Each row is where one point has got to under a steady rotation. How many ticks took it there?
The counts run from 0 to 345.
[  9.2 -39.5 -21.4   3.9  16.6 -45.0  -6.2  -5.6 -21.5   3.0 -15.6 -11.0
  -8.6 -23.7   7.1   0.8 -30.3  -7.4  16.8  26.6 -13.0  16.0   5.4   7.3
  12.4   6.1  20.9 -20.7   0.2  14.5 -31.1   1.4 -15.3]  344
[ -7.6  16.2  34.3  -1.1 -20.0  18.6   6.3 -41.1  20.7   8.7  25.6   1.1
 -10.7 -15.2  18.1  10.9  13.5   3.4 -15.2  14.5 -14.6 -30.1  -7.8   8.4
   6.0  -8.6  39.5  32.1 -17.8 -15.0 -12.1  -8.4  -9.6]  194
[  7.1  29.5  14.2  -9.5 -17.9   2.8  30.2 -19.3  16.7 -28.1  -5.5   8.5
  19.9 -14.4 -23.7 -34.3   5.7   2.0   7.6  32.6  -1.5 -25.0  -8.2  -5.9
 -19.1  -1.0  14.2 -13.0  -0.6 -23.3 -37.8  31.7 -26.0]  180
[-22.4   6.8   5.6  30.0  17.7  -0.2   1.3  20.1  17.9  14.2 -30.6 -14.1
  -1.2  -8.1   6.8 -59.9  25.2  -0.7   5.8   8.8  24.3   8.4   2.2  -4.9
  -5.3 -37.1 -14.6 -15.4  11.8   2.5 -17.0  13.2   0.0]  140
[ 10.0  10.8  15.7  11.2  -8.4   3.1 -24.5  -5.4   4.0  10.5 -27.6   7.3
   5.9 -41.8  23.7 -32.0  21.4 -19.2   9.5  17.8  30.0 -32.6 -23.0  -2.4
 -11.9  -2.2  -7.8   6.3   9.4 -31.0 -43.5   7.0  -2.5]  170
[ 16.3  -0.7 -16.5 -34.0 -24.5   4.7  -1.5  -5.5  -0.1 -32.0  11.8  22.5
  31.6  11.8 -13.1  25.8   2.6  10.0  19.5  -5.8   1.6 -20.9  18.6  -8.5
 -16.5  37.1  10.0 -21.7   5.6 -24.4  17.1  17.7 -12.3]  249
[ -9.3 -18.4 -23.7 -25.7  -4.2   9.2 -42.5  -0.2  -6.4  21.9 -20.5  42.1
  43.9   4.9   5.2   9.7  13.2  -1.3  17.0   1.7   0.9 -14.6  23.2 -12.5
 -15.0  13.1  -3.9   0.1  24.9 -21.1  -5.2  20.5   5.5]  242
[ -2.3  34.6  33.2  36.4  -3.5   8.9  12.3   0.4  13.3  10.8 -23.4 -35.1
   8.0 -30.3 -10.2 -32.1  24.0 -14.2   3.5 -16.6  19.3  -7.9 -19.9 -18.6
 -20.4  -0.5 -18.1   2.2  -1.7 -19.2  15.1   2.9   9.1]  153
[ 12.9 -15.2  -2.0 -28.3 -24.1  31.7  -2.5  -0.6  33.3 -17.6  12.9  24.5
 -17.7  13.4   9.1 -20.0  33.3   5.6  -5.0   9.8  -5.6 -10.9 -15.7 -14.4
 -12.8 -18.8  36.7 -20.7  -8.5 -22.3   1.8  28.0 -25.7]  210
[  1.0  13.7  11.3  -6.2 -31.3  32.2 -23.3  -1.8  19.8  18.7   0.7  29.2
  10.2  14.8 -21.0  14.6  28.4 -22.7 -12.2 -23.4  -4.3  -8.3 -24.8 -23.9
 -20.5   2.6  -3.7  18.0  -2.9 -19.8  38.8  14.0  14.0]  226
[-36.0  12.5   5.7  28.1   6.8 -27.0  47.2  -8.0   9.9   0.4   0.5 -44.1
 -11.2  -0.4 -19.3   6.4 -27.5  18.6  14.2  15.6  -3.1   7.3  24.6   6.7
  15.1 -20.1  17.7 -13.7   5.6  23.1 -11.5   0.1   0.3]  117
[ 24.0 -11.5 -32.9  -1.1  40.7  -9.5 -18.8  -4.0 -28.0  -2.2 -19.3 -10.2
  28.3  12.9   1.5 -11.6 -17.8  13.5   4.4   6.3  -6.6  32.0  46.5   6.4
  -6.0  12.6  -7.1 -17.8  10.1   7.7  13.4 -12.0  -8.9]  314
[ -8.0  -4.5  -5.1 -24.3 -26.7 -14.4  -7.9  22.2   2.4   5.6  36.1  45.5
  13.4   8.0  -0.5  24.2 -26.6 -24.6 -15.9 -11.8  -5.9 -10.5 -20.3  21.1
   1.2  22.8 -28.5  19.4  -9.3  -0.7   4.9  20.5   2.2]  265
[ -4.2  -5.8   3.8  -4.9   3.9 -22.0 -10.1  29.0  -5.0  30.7  11.6   0.3
   9.7   1.4   9.9   8.2  -9.4 -21.2 -15.1 -34.1 -22.2  24.9  -7.0   9.2
  -1.9  14.2 -14.6  14.3 -11.8  11.4  58.4  -9.4  24.3]  294
[ 13.9  30.4  17.0  27.2 -16.9  24.7  -9.9 -18.5  -2.6 -20.3   5.9  -0.2
   0.1   2.1  -1.0 -30.6  15.5  -2.4 -16.5  16.2  29.2 -21.6  -4.1  12.6
  -6.8  -5.2 -26.3  12.7  -5.0 -16.8 -68.2   1.8 -12.0]  167
[ 29.5 -45.2 -24.8 -28.7  -1.8 -31.8  -8.7  10.3 -14.7 -20.2  22.2  22.5
  -8.2  -6.7  23.7  -2.5 -24.8 -13.6  -7.6  18.2 -22.2  17.8   4.0  16.3
   7.8  22.4  18.6 -24.0 -17.6   9.8   3.8   2.4 -27.1]  35
[ 23.0  25.3  37.5  41.9 -35.6  10.2   6.7 -18.3 -10.7 -10.8  11.3 -32.6
  -8.7 -11.9  -3.0  -5.3  27.6  -8.8  -2.5  -9.2  17.3 -16.2   0.9  -0.7
 -18.7  15.6  -9.7   6.1 -22.5 -23.3 -21.9  -3.4  -8.0]  159
[ 37.1  22.9 -31.5 -36.0   5.9   3.4   1.2  -1.8  -8.3 -48.0  11.5  14.9
  45.6  23.0  -4.6   4.5 -19.4  13.1   0.8  -2.7  -8.0   4.5  24.3   8.2
 -10.2  29.9  -6.9  -3.9   4.8  -6.0  21.8   5.1  -9.1]  9
[-13.0 -26.3 -17.3 -41.6   0.1 -27.2 -17.9  25.0 -10.8  16.8   9.6  36.6
   9.5  -7.4  53.5  14.9 -11.6  -7.6   6.1   1.5  -0.2  -9.1   4.9  19.2
  29.1  13.1  10.5  14.8   7.4   0.5  23.4  -2.8   8.2]  272
[-13.9  13.0 -15.3 -39.0  -8.7  -5.0   3.6  -6.2   3.9  12.3   3.2  23.2
  38.3 -10.0   1.4  34.3  -4.1  -5.4  20.2 -14.5  -7.7 -22.3  -3.2  -4.9
  -3.3  34.2   5.8  15.6  15.8 -19.0  45.6   2.0  21.6]  255
[-33.1  13.2  23.1  32.6   7.4  -3.6  12.2  22.0   9.4  24.8   0.5 -30.3
 -29.5 -13.8  15.0 -15.8  -1.4  -5.0  -7.9  -2.9  23.8   2.9  -8.9  14.7
  27.2 -33.0  -5.0  23.8  -5.4  18.3  -7.8 -22.3  19.7]  127
[  9.8 -29.0  -9.2  22.4   0.6 -10.8 -17.4  -1.9 -24.1  16.6  13.1  -8.9
 -21.4  34.3  -8.4  15.4 -14.7  -6.1 -11.9  -7.6 -14.3  43.2  23.6   7.1
  10.7 -11.4  -6.4  -3.5 -17.1  36.2   1.6 -15.1 -14.0]  61
[ -3.4 -19.2 -26.0 -43.9   8.2  -5.7   8.4  17.1   0.2 -26.7  34.4  18.0
  10.7  24.3  24.7  -0.3 -12.1  17.4 -11.3   4.0 -12.0   8.5  20.8  18.9
  12.4   4.5  22.9 -13.6  -2.4   5.6  29.2   1.6 -11.7]  279
[  6.6  -7.0  -8.2 -18.8   5.2 -27.2 -22.9   0.2 -22.3  16.3   8.6  19.4
  17.2 -22.6  23.5  31.0 -30.3 -30.0  -6.4  -5.7 -18.9   3.3 -18.6  22.7
   8.9  36.4  -3.4  29.5  -1.8   0.6  27.0 -23.1  17.6]  24
[-21.5   8.0 -26.9  -4.1  33.6 -17.5  31.2  21.9  21.2 -11.6 -23.9 -30.0
 -11.4 -28.3   5.6 -13.3 -16.7   3.4  21.4  14.6  25.9  -0.4 -16.0  -3.5
  25.2 -12.1   5.0 -12.4  25.4   7.1 -13.9  -6.7   2.4]  110
[ 26.1 -38.8 -37.4   3.9  16.6   1.0 -27.9   7.7 -20.7 -11.0 -21.6 -23.6
 -18.7   6.9  13.3  11.0   4.4   3.9  13.1   7.2  12.4  34.8  24.2  -5.3
  17.8   1.4  12.7 -28.2  -1.4  13.0   5.2 -29.7 -13.2]  70
[-11.8  18.2  19.8   4.7 -17.6  32.7 -11.9 -38.1   7.1  18.8  17.3   9.9
  21.9  33.0 -22.1  23.9  24.0  14.5  -4.5 -12.6 -16.0   0.4  33.2 -15.2
 -15.6  -8.7  27.2  18.5  -2.7 -15.9  21.3   5.6  -2.6]  224
[  6.4   0.9 -25.8   7.4  -8.4 -13.8  -6.4  20.6  -2.9 -13.3  -9.0 -17.5
 -28.8 -19.1   4.6  17.5 -17.9 -23.9   5.6  -0.1  42.2   4.0 -24.5   3.2
  32.9   4.5 -26.8  -7.1   1.4  17.6 -42.1 -23.9  -4.0]  98
[ 14.4  -5.9 -16.2  -5.4  -1.3 -18.3   9.2  16.5   5.0   2.2   8.7  -6.0
 -12.7   7.9 -32.9   9.4 -32.0 -28.9 -17.3 -18.7 -33.5  38.3 -27.0  -7.5
  -9.5  -1.4  -4.2 -12.3 -16.6  30.9  45.6   0.2   5.0]  51
[-10.5  27.1   3.0 -12.2  21.8  12.7   9.7 -31.3  12.9  -3.9 -29.7  -0.9
  29.8 -32.7  13.3 -30.0  11.6  14.9   2.7  29.4   9.5 -28.9  -2.4  -2.3
  -4.6  -5.0  16.0   6.5  24.6 -23.9 -32.2   5.8   8.9]  178
[ 13.4 -29.5 -23.6   1.1  18.5 -33.4 -14.5  -7.2 -29.8   2.5 -14.8 -19.1
 -23.6 -31.3  27.5  13.4 -26.6 -11.3  14.7  20.2  -0.3  14.5   2.0  15.1
  26.7  14.8  12.1  -4.9  -2.0  12.0 -25.1 -32.0  -6.6]  340
[ -3.8  19.2 -17.6  28.8  15.4 -11.3  -3.3 -11.8  -7.3  20.7 -27.9 -40.7
   3.1 -14.4 -23.7  37.0 -28.8  -6.8  13.6  -5.1  14.0  14.1   8.1  -6.9
  20.5   6.3 -19.2  14.7  16.4  22.5  -4.2 -39.6  22.3]  88
[ -8.4 -15.6  11.3 -17.5 -15.8  14.5 -29.2  -2.5  21.3  22.6  -9.3  32.1
 -15.6 -17.6  31.0 -22.9  32.6  -6.6  -6.4   8.8  -8.7 -25.8 -30.7  -4.5
  -7.1 -23.6  32.6   8.1   3.1 -21.6  -5.3  15.2  -3.5]  204
